(in the rows, 128 means zero)
The same turns and mirrors carry the whole set onto itself and the rows of a family onto each other. Which other rows belong to the same family as each row named below? List them in the order they appear above.
These 32 rows form 4 families of 8 rows each.
Gizog: [107 106 116 122 129 143 131 114]
muma: [145 130 123 115 113 127 123 148]
pufat: [ 97 132 130 180 130 123 141 115]
dired: [133 127 170 170 134 110 153 110]
sef: [132 140 127 177 131  84 137 115]
Savad: [133 129 101 173 123 120 117 108]
deve: [116 136 115 186 125 118 129 111]
satob: [173 116 135 144 127 112 124 103]
setu: [147 103 154 116 134 128 141 108]
suv: [120 150 149 165 116 114 143 152]
lumi: [109 142 155 146 119 123 149 153]
zoda: [167 126 142 166 128 104 129 103]
Viz: [164 107 140 123 130 122 129 105]
rud: [ 92 112 131 135 132 141 143 117]
Robas: [137 153 135 169 112 109 131 148]
fak: [ 96 125 153 149 139 101 161 122]
ripam: [154 139 117 133 110 118 117 146]
nal: [151 148 122 156 110 111 120 146]
ref: [131 107 169 126 137 127 153 111]
Dinu: [126 110 101 128 126 137 118 110]
koton: [126 127 137 111 116 132 134 151]
Vol: [151 130 156 177 131 104 141 107]
ratan: [153 120 104 131 128  96 119 112]
puvir: [ 88 122 136 159 132 133 148 117]
Zuna: [150 133 110 159 127  86 123 111]
guger: [139 109 113 107 132 108 128 114]
sakud: [112 132 150 124 119 131 145 154]
liri: [126 117 174 149 137 120 157 112]
favuz: [136 120  95 149 122 127 113 108]
Tevo: [109 137 144 172 136  90 152 118]
gufek: [117 106 130 103 136 114 143 118]
sigog: [ 99 113 147 120 139 111 156 122]

Which other rows belong to the same family as suv? muma, lumi, Robas, ripam, nal, koton, sakud
Which other rows belong to the same family as rud? Gizog, pufat, Savad, deve, Dinu, puvir, favuz
Which other rows belong to the same family as sigog? sef, fak, ratan, Zuna, guger, Tevo, gufek

The same turns and mirrors carry the whole set onto itself and the rows of a family onto each other. Which other rows belong to the same family as each row named below? List them in the order they appear above.
These 15 rows form 5 families of 3 rows each.
Sas: [119 143 138 169 133 120 118 125 121]
Gemi: [156 125 119 103 148 161 122 127 119]
Lipub: [137 147 123 165 133 151 107 133 121]
luso: [113 144 109 160 138 141 119 115 112]
ges: [150 128 139  95 132 140 101 138 142]
Fabir: [107 100 118 130 112  96 118 138 107]
Vapoz: [115 107 137 119 112  99 140 154 109]
Fure: [148 120 117  96 128 156 124 147 146]
Nemav: [115 113 126 129 118  93 152 149 119]
rolo: [114  98 122 129 133 110 138 164 103]
Kemin: [160 127 120  88 145 129 127 144 125]
vubu: [138 148 100 159 124 126 117 112 111]
Gub: [121 106 106 109 104 101 129 157 123]
Fanap: [164 122 117 102 132 146 118 135 149]
tudu: [121 141 122 153 131 144 119  99 115]

Which other rows belong to the same family as Fabir? Lipub, Kemin
Which other rows belong to the same family as Fanap? luso, Vapoz
Which other rows belong to the same family as Sas? Gemi, Gub

The same turns and mirrors carry the whole set onto itself and the rows of a family onto each other. Which other rows belong to the same family as each row named below? List them in the order they appear above.
These 40 rows form 5 families of 8 rows each.
mubo: [128 140 143 104 107 156 154 118 129]
fid: [132 109 115 147 117 144  94 112 122]
momor: [150 133 125 132 154 112 113 148 118]
lifun: [148 103 145 121 114 132 116 140 174]
ruper: [135 110 151 121 123 148 157 127 122]
koza: [102 130 122 126 127 122 117 139  93]
toguk: [118 121 131  82 103 117 108 120 153]
rusiz: [135 151 143 108 110 144 148 152 155]
toz: [151 106 130 122 108 136 103 104 157]
bek: [114 151 121 136 128 142  85 135 151]
Fim: [124 138 137 114 113 157 158 123 124]
rafi: [125 139 132 146 121 167 122 109 130]
bofe: [159 113 137  97 102 127 128 121 156]
reka: [140 145 140 125 132 127 154 162 132]
Zopu: [163 110 130 116 132  98 118 138 126]
dazen: [138 130 121 146 140 150  96 109 130]
Rugu: [129 108 140 119 122 120 105 117  93]
tas: [114 140 142 112 125 136 154 126 104]
Sufa: [157 107 129 103 107 122 118 121 159]
gove: [150  91 127 110 105 122 139 128 145]
Bem: [150 124 138 160 124 154 110 134 128]
zezo: [141 124 141 126 129 102  98 165 127]
dulon: [124 131 133 127 108 144 144 160 166]
somu: [101 108 149  99 107 136 109 111 146]
mesaz: [152 130 124 124 146 105 121 154 115]
nidip: [122 131 125 110 141 111 117 128  94]
pilo: [117 123 133  93 126  96 109 127 112]
gafa: [117 159 133 143 124 149 110 148 156]
maguz: [114 131 133 104 107 121  88 125 165]
folag: [107 137 153 109 125 127 143 164 145]
Nulos: [139 130 118 149 128 157  98 109 138]
vabe: [ 97 149 143 134 118 145  94 141 126]
domu: [116 151 123 135 142 134  84 135 144]
rar: [146 122 120 149 135 120 124 160 115]
Mem: [104 113 133  88 103 112 125 142 146]
vedud: [118 136 125 115 149 116 109 125  99]
sez: [122 129 139  80  99 121 116 124 153]
mebar: [106 119 134 118 102 160 148 118 133]
Gune: [127 153 138 116 118 145 152 157 149]
sepud: [114 133 118 138 119 125  80 151 145]

Which other rows belong to the same family as mebar? fid, koza, gove, dulon, rar, Mem, sepud
Which other rows belong to the same family as bofe? mubo, momor, rusiz, dazen, domu, vedud, sez
Which other rows belong to the same family as rafi? toz, reka, Zopu, tas, pilo, gafa, maguz
Which other rows belong to the same family as folag? lifun, ruper, Rugu, Bem, zezo, somu, vabe

